Each named move below is a turn or a mirror, shown by a few rows before and after it. Which moves, in which order, take the first row of each later pair to the second? The first pair is answered.
Z863:
-78	73	353	-8	-91	0	-90	-428	293	-84	327	-126	-68  ->  -230	-11	17	-24	-328	-316	-338	-56	122	-162	-230	-200	-137
-61	-39	335	-60	20	24	55	-69	-55	-20	68	-100	64  ->  -127	-83	240	-49	-58	-106	-43	51	-131	-51	-132	-147	27
-17	49	-214	-121	21	-189	-244	-50	164	-80	146	-183	98  ->  -5	86	-167	-96	64	-121	-188	-121	170	-76	228	-140	115
-57	-157	-316	102	89	81	-116	76	63	-42	-21	66	-34  ->  1	-138	-204	105	167	172	-47	-58	116	3	150	75	-13
Z134:
46	-41	197	46	11	200	197	-67	-99	141	58	154	-36  ->  -67	85	194	-138	-172	-171	-24	-99	89	-94	-102	-79	30
109	56	285	11	-120	99	78	112	-106	76	-133	-3	-22  ->  55	143	81	-85	-91	-111	-229	69	104	-38	46	-158	107
-40	114	11	75	-185	-223	-185	-83	89	-252	106	-254	-147  ->  118	20	-96	307	69	211	-12	-49	-70	5	361	-8	-199
-180	71	171	-158	-156	-82	-117	-213	85	-192	-9	-161	32  ->  -55	48	-64	35	140	213	-87	-182	33	-30	349	18	52
Z126:
24	36	-308	71	114	74	-189	-153	228	-39	249	70	277  ->  -112	104	-143	-95	-131	-178	-224	-177	280	-225	2	-90	244
-320	-150	-116	216	-139	-119	152	-29	-119	-16	-154	-60	-58  ->  -279	-181	-168	278	-96	-3	182	-16	-146	66	-101	-33	-66
94	-167	-7	21	-2	186	127	16	-175	123	-38	183	-45  ->  119	-112	-207	36	121	124	-63	-3	-60	100	179	135	44
Z241:
109	109	112	-204	123	-53	12	27	41	-202	424	101	36  ->  120	-12	176	-110	101	146	186	94	-126	-65	263	237	-70
-75	46	138	-103	-79	-172	-17	-84	25	-98	-142	-52	-14  ->  -73	2	184	-45	-95	-55	96	-65	-65	-57	-211	19	-75
112	-38	197	-5	7	251	288	-72	-34	113	65	62	-78  ->  60	153	100	-131	36	-58	-3	-178	256	-55	256	-121	83
-41	-7	123	-52	-102	-30	39	-21	-13	-117	-142	-62	-38  ->  -44	2	142	-79	-83	-49	25	-16	-12	-120	-143	-78	-45
Z575:
50	-154	-362	125	91	-57	-173	160	30	68	56	-116	114  ->  1	-186	-288	119	-12	-85	-126	244	-60	77	-176	-87	50
-50	-123	-21	26	-131	78	30	53	-117	8	-82	31	37  ->  -40	-100	8	45	-50	176	79	0	-105	49	27	89	51
-72	-166	-359	251	-86	-104	-290	248	55	19	-75	128	-72  ->  -68	-235	-218	311	-130	16	-135	281	-48	79	-240	198	-138
Now pairs of rows:
Between the rows of a pair lie 2 to 3 moves.
-109	133	177	-144	-137	-209	-109	-138	190	-166	1	-185	60  ->  -143	40	77	-152	-197	-231	-127	17	46	-126	-254	-150	-11 | Z241, Z134, Z575
-64	-152	-179	225	-178	125	98	319	-453	-59	-255	45	-47  ->  -21	96	453	21	-153	196	360	-218	-100	-192	96	-32	4 | Z134, Z863, Z134
-55	4	370	-139	-165	-107	203	-41	-2	-92	-290	31	-75  ->  -8	120	352	-182	-34	-110	124	-226	244	-145	95	-62	53 | Z575, Z241
-170	47	389	-141	-268	-259	67	-19	64	-175	-281	-287	-9  ->  -91	-64	442	38	-183	85	343	79	-203	66	-348	-75	-137 | Z126, Z863
-99	-124	-233	-137	181	-43	-238	81	-111	-59	-77	-231	-153  ->  -37	-83	278	-145	150	197	141	-137	-108	0	-80	-139	-241 | Z863, Z134
53	-271	164	85	49	388	216	120	-264	65	-220	235	-291  ->  -64	-140	421	-152	-191	52	157	-30	-59	-201	-410	26	-289 | Z241, Z126, Z241
79	-168	-269	79	9	59	-260	36	23	-162	105	-4	-252  ->  54	-126	204	-39	-199	121	22	-138	-1	-174	-65	4	-321 | Z575, Z863, Z134
-130	-25	-549	-5	-53	-362	-396	252	-87	-351	-469	-103	-27  ->  -55	-115	-715	144	101	-181	-372	333	-180	-205	-382	-2	-29 | Z241, Z134
21	-98	-301	214	228	49	-68	-120	17	112	218	209	150  ->  -144	-50	237	-25	-197	-195	129	-229	26	-111	-303	61	47 | Z134, Z241, Z126
-15	246	590	-122	104	-3	93	-435	509	-203	560	-170	203  ->  -239	223	155	-244	-204	-586	-381	-43	430	-440	-19	-416	190 | Z575, Z863
145	25	-379	18	71	-295	-187	250	-35	-59	-165	-127	109  ->  171	67	-395	43	177	-225	-210	153	36	-33	36	-89	150 | Z134, Z241
171	-7	-181	78	61	168	23	2	-100	175	251	79	8  ->  90	41	238	-90	-211	98	225	-109	-113	37	-74	24	-91 | Z134, Z863
-44	-40	444	47	-22	110	142	-488	-18	57	-31	72	-188  ->  -187	25	63	-83	-121	-377	-347	-296	114	-163	-157	-164	-59 | Z134, Z863
-77	42	71	-122	-23	-340	-74	51	163	-17	-118	-239	-84  ->  46	-42	250	63	115	113	301	-9	-39	246	-18	46	-175 | Z241, Z575
-128	9	-300	201	247	192	-42	53	-44	291	227	42	-12  ->  -202	29	321	43	-15	205	310	-140	-80	215	-77	32	-126 | Z134, Z863
85	12	-224	-153	43	-285	-322	107	82	-178	-73	-31	-8  ->  128	159	158	-257	56	-207	-143	-160	241	-231	105	-43	11 | Z863, Z126
258	-85	-267	-78	-14	-139	-195	121	192	134	137	-109	95  ->  177	-38	-92	-198	-181	-288	-173	51	253	54	34	-176	82 | Z863, Z126
20	82	572	5	-109	-4	481	-275	-55	35	21	-69	-169  ->  0	116	-387	22	121	-421	-325	15	124	-61	324	-306	110 | Z863, Z134
-53	72	463	77	189	382	206	-512	104	101	259	-38	-26  ->  -159	-71	-606	202	230	-35	-530	111	-71	62	1	-161	49 | Z863, Z134
